In the rows, 128 means zero.
The rows of R fall into a few groups, and each row is roughly a mix of its group's hidden directions.
R (158 x 10):
[[162 171 106 140 133 124 102  83 141 127]
 [165 113 123 155 124 156  88 116 133 167]
 [159 154 136 173 159 143 123 143 161 109]
 [111 133 132 113 114 147 107  67 142  95]
 [157 134 103 115 150  96 173 151 102 117]
 [112 135 100  91 142 137 157 129 159  84]
 [129 111 140 132 147 102 120 189  94 121]
 [149 163 145  70 153 129 119 149 123 139]
 [ 95 111 152 132 131 115  99  75 121 103]
 [150 160 106 111 132  90 158 164 102 133]
 [115 175 129 151 116 136 137 167 147 167]
 [171 114 140  98 171 146 139 132 128  94]
 [126 148 111 106 130  94  81  96 141  99]
 [110 106 112 128 122 139 114 130 191  95]
 [103 157 131 168  97 155  96 128 124 155]
 [156  81  86 143 128 133 156 128 146 109]
 [131 155  97 117 119 135 157  79 163 141]
 [116 150 107 124 121  95 170 176 113 123]
 [146 101 117  87 146 127 181 144 143 137]
 [112 110 107  89  89  92 102 120 126 150]
 [136  82 107 123 144 139 142  81 158 142]
 [141 100 137 117 153 116 130 100 174  87]
 [140 155  78 111 122 135 160 123 102  95]
 [ 94 122 104 122 122 168 101 136  93 161]
 [127 179 138 175  91 133 138 119 134 121]
 [116 125 107 114 120 142 175 141 125  73]
 [102 143 104 145  94 173 110 155 106 140]
 [127  97 143 105 165 125 104 180 112 133]
 [152 137 146 120 100 101  81 114 131 167]
 [132 182 130  72 134 131 144 137 138 136]
 [117 151 125 147 103 141 146 188 152 142]
 [145 114 118  97  99 142 153 117 102  78]
 [119 132 136  89 120 123 153 178 100  98]
 [116 150 174 118 148 112 110 132  87 160]
 [140  75 113 127 147 121 154 110 135 171]
 [155 137 127  84 138  89 143 119  86 136]
 [131 125 137  89 142 123 120 188 114  99]
 [135 136 108 126 122 159 117  78 159  91]
 [142  97  85 124 145 145 165 129 166 116]
 [112  96 133 120 109  82 137 120  86 155]
 [112 104  92 129 101 121 101  90 162 144]
 [126  83 129 137 140 159 166  97 101 113]
 [139 145  72 122 144 108 139 161 137  95]
 [135 121 115  93  91 139 145 161 135 173]
 [136  89 153  99 143  78 143 130 142 144]
 [124 148 140 160 134 177 144  91 158 122]
 [154 119  87  92 142 119 119  88 117 100]
 [122  91 109 156 132 144 164 143 117  83]
 [145 124 101 181 152 154 103 109 143 145]
 [137 143 174 170 154 135 130 153 156 139]
 [146 126 131  96 144 134 108 182 122  90]
 [ 98 133  86 128 107 137 126 156  88 160]
 [108 130 143 182 132 117 150 154  88 134]
 [149 137 121 123 136 152 114 111 150  63]
 [ 98 127 138 153 153 113 122 153 151 182]
 [123  80 115 159 119 105 148 159  98 112]
 [140 112  86 106 141 102 120 105 152  85]
 [144 112 145 149 158 120 134  92  74 117]
 [116 146 131 159 135 170 184 123 126 117]
 [177 148 100 101 134 105 133 132 100  98]
 [162 163  81 128 103 140 136 100 141 140]
 [137 113 115 115 155  94 150 172 133  89]
 [100 143  99 132  94 154 143 110  85 107]
 [112 111 116 162 141  78 172 135 129 125]
 [110 140 147 132 101 146 145 128  72 162]
 [126  78 154  93 135 114 103 128 105  99]
 [107 127 139 184 141 142 156 135 146  92]
 [116 122 138 145 113 149  97 134  70 100]
 [160 127 142 192 148 128 136 135 110 108]
 [134 111 130  73 120 141 176 123 125 154]
 [120 114  97 148 111 126 119 117 136  62]
 [155 122 149 129 169 149 126 163 114  86]
 [123 146 135 139 184 138 111  97  93 142]
 [142  93 107 109 107 102 109 122 168  93]
 [108 120 128 112 104 134 152 160 108  71]
 [156 101  70 114 154 130 116 143 142 116]
 [135 116 187 103 126 109  91 109 126 117]
 [127  84 141 126 111 168 123  79 138 123]
 [122 100 136  86  99 111 117 141 167 159]
 [139 159 103 151 147 170 121 121  90 153]
 [123 146  98  89 160 110 150 148 151  97]
 [146 155 112 161 166 154 124 171 139 135]
 [117 112 145 127 119 146  75 149 140  83]
 [120 102 108 135 144 101  79 146 127 169]
 [ 94 139  90 123 156  98 130 163  99 129]
 [149 104 151 171 131  97 138  88 106 126]
 [132  95 159 145 120 117 113  69 145 120]
 [134 110 117  71 106 104 157 154 137 140]
 [ 95 134 158 148 182 139 118 138 107 147]
 [ 99 138 146 148 181 118  98 120  97 125]
 [133 166 125 134 168  95 103 165 135 145]
 [100 119 112 149  79 146  93 103 137 110]
 [161  78 101 121 127 109 119 120 169 128]
 [ 90 136 143 108 192 123 128 133 123 115]
 [141 132 137 126 147 147 103  83 158 172]
 [126 114 179 132 108 126  95 122 127  81]
 [172 110 145 130 143 127 122  75 130  97]
 [138 170 140 159 130 129 140 144 182 143]
 [138  90 152  82 139 107 132 120 130  88]
 [ 98 117 116 105 165 118 135 130 143  73]
 [107 180 109 131 126 166 163 125 119 111]
 [163 150  87 137 151 137 153 128 116  87]
 [138  97 110 179 161 106 103 130 145 117]
 [149 115 125  67  99 131 159 109 125 129]
 [157 135 114  87 132 133  73 153 127 134]
 [119 106  98  75 150 157 107 123 148 119]
 [145 123 144 180 109 129 100 123  98 163]
 [119 115 120  59 118 111 140 119 154 117]
 [136 101 142 136 120 129 109  97  91  76]
 [148 110 137 148 119  87 155  93  91 112]
 [102  89 132 149 130  85  99 152 117 150]
 [145 126 158 101 128 102  97 126 141 181]
 [130 166 162 151 141 114 103 153 165 108]
 [100 125 151 174 133 140  78 126 146 118]
 [119 122 153 143 159 131  94  72 114 122]
 [177 124 154 141 183 116 132 122 128 132]
 [125  78 124  88 134 127 111  91 117 105]
 [117  85 111 113 123 116 142  94 166  96]
 [139 118 164 148 138 117 102 132 107 185]
 [116 128  99 101  97 101 141  94 140 168]
 [105 107 117 142 122 162  96 115  75 134]
 [131  77 116 104 158 124 118 128  81 129]
 [156 113 126 131 145 138 118  94 132  66]
 [108 108 129 120  96 117 142 169 105 174]
 [121 166 103 167 129 150 138 143 127 173]
 [ 99  87 139 178 106 132 135 126 126 157]
 [152 116 115  79 119 146 147 103 121  85]
 [144 122 119 125 147 184 116 160 120  90]
 [150 127 135  88 144  70 149 133 117 144]
 [170 119 120 113 146 123 138 165 126 178]
 [111 136 134  87 129 128 124 161 180 154]
 [151 167 109 108 137  99 157 140 122 170]
 [124 119 119 162 103 114 116 123 154  69]
 [128 147 128 150 110 162 111 125 173 171]
 [117 128 128 141 139 145 100  65  99 112]
 [121 134 137 123 104 104 117  77 133 177]
 [108 124 145 134 120 167 111  81 166 144]
 [134 170 194 125 133 122 132 116 135 132]
 [ 74 163 116  90 144 130 126 140 143 139]
 [149 126 102 155 104 159 125 120 174 159]
 [125 104  98 163 171  92 120 143 147 132]
 [137  92 126 121  92 100 129 133 118  74]
 [153 123 111 166  88 136 131 167 155 114]
 [128 123 104 142 147 106 115 152 125  64]
 [134 145 156 162 114 146 128 138  92 177]
 [ 96 110 153 101 124 122  94  80 146 133]
 [167 136 140 111 156  99  78 146 137 133]
 [101 148 119 178 136 113 120 125 159 167]
 [155 137 113 175 170 134 138 155 105 141]
 [119 173 113 123 122 138 136 178 157 103]
 [148 112 131 183 116 149 116 130 128 174]
 [121 109 115 177  80 130 146 110 107 115]
 [132 155 137 158 100 163 157 138  94 153]
 [174 126 113  96 122 131 165 105 121  94]
 [123  95 100  92 123 133 139 112 166  89]
 [139 185  90 133 124 100 140 130 132 101]
 [150  99 148  95 143  83 163 131 119 117]
 [ 89 133  91 116 113 111 124 179 132 145]]

Each list below has one row that fits no group; the rest each fit one group, if only roughly. Name that row.
- q363: [119  90 135 121 104 136 155 157 145  79]
- q885: [134 151  94 181 138 101 113 107 148 134]
- q246: [140  87 154 176 116 143 129 150 117 154]
- q309: [152 117 172 155 136 126 104 125 175 146]
- q691: [138 138 140 145 140 170 109 101  99 173]
- q584: [138  96 137 109 176 103 139 137 157 159]
- q268: [104 126 118 160 109 142  77 125 166 140]
- q429: [154 102 108 139  90 136 158  93 103 110]
- q711: [151 109 100 122 160 101  96 161 142 101]
- q415: [100 139 143 144 174 149  88 152 122 145]
- q366: [115 113 125 114 115  90 113 103 185 112]
- q750: [124 152  66 117 120 158 141 107 117 114]
- q262: [147  86 135 139  93 136 173 151 109 124]
- q57: [129 149 157 162 166 120 130 136 168  99]
- q376: [173 119 104 145 131 111 136 176 141 153]
 | q415
- q884: [143 136 153 123 103 113 130 109 132  62]
- q825: [157 113  96 141 163 120 153  94 141 159]
- q410: [138 142  95  99 118 172 129 154  98 154]
- q373: [132 175 130 153 145 135 180 142 132 149]
- q427: [137  90 120 104 123 150 150  78 155 139]
- q556: [162 123 133 169 160 113 101 133  98 155]
- q783: [131 103 142 113 103 136 146 151  78  90]
- q63: [159  91 117 131 139 140 152 128  88 168]
- q501: [ 93 171 134 162 156 151 104 137 147 131]
- q927: [133 110 103 109 174 146 150 128 170 150]
- q93: [165  79 140 117 141 115 147 146 121 165]
- q284: [133 147 146 123 149  88 103 111  75 136]
- q935: [122 154  96  98 120 113 186 137 138 121]
- q859: [ 90 131 118 143  91 160 130 103 165 111]
 | q63
- q403: [125  90 136 157  94 161 152 157 152 124]
- q581: [ 93 139 151 138  79 141 103 132  91 128]
- q518: [145 128 112 106 113  82  91  95 113 107]
- q289: [117 114  88 119 115 152 125  76  95 126]
- q133: [131 143 146 121 147 135 120 149 198 141]
- q527: [146 166 116 113 132 140 140 122 134 191]
- q930: [123 115 153 123  91  96 141  75 146 129]
- q10: [124 148 167 117 161 113 138 165  88 138]
- q789: [124 104 103 142 110 164  78 100 140 136]
- q700: [142 117 145 168 170  81 139 142 129 117]
 | q10
- q649: [149  90 111 111 180 113 125 115 150 151]
- q981: [158 138 130 138  83 178 147 124 147 118]
- q549: [152 147 128  88 129 153 132  82 147 157]
- q299: [104 100 175 138 120 123 130 163  93 110]
- q790: [142 155 115 129 122 121 101 152  90 179]
- q11: [ 89 117 106 110  76 155 150 128 117 119]
- q213: [123  97  89 130  89 172 134 145 142 123]
- q386: [114  84 147  97 147 127 100 127 153 165]
- q468: [140 145 110 119 173  99 123 134 159 171]
- q184: [106 166  90 137 129 160 102 108 148 104]
- q244: [174 151 138 128 169 172 123 139 122 128]
 | q213
- q635: [ 86 134 141 137 151 145 105 113 182 125]
- q107: [147 140 156 119 178 143 140 137 115 173]
- q170: [126 125 122 136 114 196 112  92 136 127]
- q33: [153 123 105 140 164 153 119 131  85  91]
- q302: [103 161 145 164 170 141  95 128 144 133]
- q920: [146 134 102 108 179  91 135 154 139 145]
- q679: [129 120  99 104  82 104 160 105 157 128]
- q231: [148 145 119  98 118  78  96 101 106 127]
- q3: [145  74 149 146 138 129 114 127 107 171]
- q466: [103 108 176 142  90 111 109 104 116 144]
- q777: [157 133 130 151 138 125 134 145  79  80]
 | q679
- q4: [159  97 108 107 132 114  83  92 134 142]
- q120: [133 151  80  97 141 121 136 102 156  96]
- q139: [131 127 162  98  68 107 115 139 124 118]
- q230: [188 113 141 110 117 128 158 138 160 125]
- q55: [111 126 135 109 139 101 117 123  99  65]
- q88: [ 97  94 119 171 145 103 143 155 136 152]
- q377: [ 95 126 113 122 124 176  92 116 155 155]
- q28: [130 161 135 127 163  76  97 123 119 149]
- q97: [109 126 135  81 140 139 170 159 148 105]
- q127: [112 120 132 130 119 121 185 109  87 156]
- q321: [138 149  90 165 103 133 112  94 119  95]
 | q28
- q911: [128 110 100  89 127 112 115 180 121 101]
- q498: [ 94 138 161 135 155 145 103 125 170 156]
- q334: [114 102  80  95  92 146 112 113 141 124]
- q757: [130 103 101 163 135  91 110 106 120 169]
- q290: [159 152 123 153 107 180 134 153 132 152]
- q445: [155 106 158  85 150 143 100 124 111 100]
- q232: [115 116  82  94 124 127 148 119  80 141]
- q81: [134 151 147  79 107 112 104 162 102 137]
- q889: [155 144 145  98 135 117 117 191 133 129]
- q722: [109  96 126 101 183 118 147 139 142 102]
- q739: [132 156 134 139  68 133 154 117  98 144]
- q622: [137 114 153 123  99 157 108 126  93  80]
 | q889
- q196: [146 177 126 169 155 122 123 126 155 153]
- q329: [147 130 169 115 138 157  89 105 133 164]
- q605: [115 112 115  89 116 105 118 167 151 168]
- q224: [146  65 141 145 108  96 114 138 118 125]
- q862: [159 109 126 147 100 158 153 126 108  82]
- q385: [133 135 105 168 144  97 134 121 153 177]
- q573: [106 176 105 131 143 169 144 127 159 139]
- q90: [129 104 173 112 109  90  87 134 128 139]
- q510: [125 135 174 134  81 118  91 135 118 150]
- q793: [ 96 154 108 154 140 101 127 165 145  94]
 | q862
- q843: [ 93 109 146 102  73 143 126 121 103 125]
- q964: [111 139 150 169 129  81 122 112 167 121]
- q345: [132 149 169 126  88 125 113 130  96 168]
- q204: [142 123 121 144 172 112 103 120 143 182]
- q593: [149 165 125  97 125 142 103 118 127  75]
- q921: [136 128 130  90 109 121  73 107 162 125]
- q234: [132 105 169 109 158  85 125 134 160 139]
- q430: [109 148 149 117  89 155 102 112 160  97]
- q502: [ 94 131 101 102 120  74 119 135 105 145]
- q977: [145  89 115 163  96 156 163 141 137 136]
 | q502
- q452: [154 112 117 118 148 177 133 109 105  87]
- q803: [108 151 140 132 107 143 110 179  86 118]
- q725: [106  95 132 181 110 116 118 154 109 104]
- q639: [114 168 161 132 113 110 148 100 118 170]
- q409: [120 134  85 162 161 133 125 104 118  88]
- q153: [152 130 117 143 165 127 146 125  77 164]
- q497: [131 157 153  78  95 126 115 135 151 155]
- q189: [125 130  86 118 147 154 145 121 185 123]
- q594: [128 116 171 111 142 118 110 143 149 183]
- q15: [111  94  97 154 121 109 154 147 121  84]
- q395: [114 107 170 122 152 126 113  85 110 161]
 | q452
- q370: [149  76 132 122 157  94 140 109  98 131]
- q903: [150 132 104 117 136 109 129 153  84 177]
- q206: [150  83 164 125  87 118 130 153 116 140]
- q185: [112 146 140 141 152 105 168 165  90 117]
- q749: [151 143 119 160 113 108  81 100 110 154]
- q215: [104 114 125  80  85 163 121 117 122 117]
- q658: [112 128 141 133  86 160 103 136 162 167]
- q900: [135 141 136 131  94 109 128  63 107 138]
- q733: [ 96 141 119 108 145 112 147 179 141  93]
- q918: [147 119  75 137 135  87 167 133 131 121]
 | q900
- q928: [122 138 173 119 117  97 118 111  89 163]
- q181: [143 144 145 140 147  98  97 110  78 150]
- q288: [108 141 150 101 110 149 178 129  92 115]
- q776: [ 83 139 118 122 100 112 147 179 137 118]
- q764: [132 102 134 173  81 157 128 142 151 133]
- q865: [110 134 116 154 165 112 140 152  73 128]
- q108: [141  94 169 155 145 117 104 124  86 119]
- q19: [126 177 106 164  97 150 139 101 127 125]
- q217: [132 130 109 164 154 132 104 119  71 146]
- q704: [147 153 118 130 123 118 175 140 138 182]
 | q704
- q68: [120 131 115 182 132 148 121 116  97 171]
- q948: [142 126  95 121 102 119 184 105 120 154]
- q595: [ 97 144 159 160  79 134 111 115 120 146]
- q443: [132 140  79 169 144 119 139 118 162 152]
- q432: [124 101 189 152 146 141 102 136 127 143]
- q38: [114 124  71  99  88 138 126 151 128 130]
- q770: [ 72 151 150 135 128 147 100  93 122 129]
- q193: [100 169 113 124 106 177 136 118 106 146]
- q619: [107 128 146 112 130  97  77 127 147  88]
- q507: [ 75 120 120 122 119 135 100 110  92 161]
- q540: [150 178 151 125 137 130  81 121 132 153]
- q597: [146  88 132 119 149  78 151 122 109 154]
 | q432
- q383: [150 123  80 160 160 124 113 156 152 131]
- q898: [122 100 151 116  77 162 151 115 110 110]
- q449: [145 123 152 146 164 170 129 118 159 163]
- q73: [144  98 178 146 162 117 133 106 117 104]
- q147: [134 136 100  90 155 153 130 144 176 113]
- q96: [150 129 141 117 128  73 115 112 114 174]
- q785: [131 151 121 158  95 132 138 110  79  94]
- q717: [141 141 135 146 117  93  92 108  75 124]
- q756: [150 138  76 136 136 104 159  96 146 141]
- q270: [110 115 153 155 137 119 148 119 172  82]
- q723: [136 130 109  98 161 140 120  89 176 137]
- q712: [120  99 127 162 133  84 102 126 144  88]
- q612: [141 118  94 100 107 119 172 120 109  91]
 | q449
- q571: [142 115  89 160 110 127 107 107 162  92]
- q614: [129  97 138  97 100 116 153 109 124 179]
- q347: [112 136  96 146 114 114 106 138 171  83]
- q47: [126 174 102 159 135 167 125 148 152 142]
- q909: [199 120 118 132 156 128 114 123 144 123]
- q399: [112  92  99  89  90 146 123  99 132 128]
- q702: [150 138 142 111 189 118 150 103 104 131]
- q699: [125 109 151  82 120 174 141  98 133 113]
- q625: [122 115 128 191 126 107 116 137 111 165]
- q378: [153  93 131 128 178 129 117 114 170 136]
- q974: [102 102 130 182 118 100 127  94 139 138]
- q216: [152 138 107 180 135 163 102 108 109 122]
 | q614
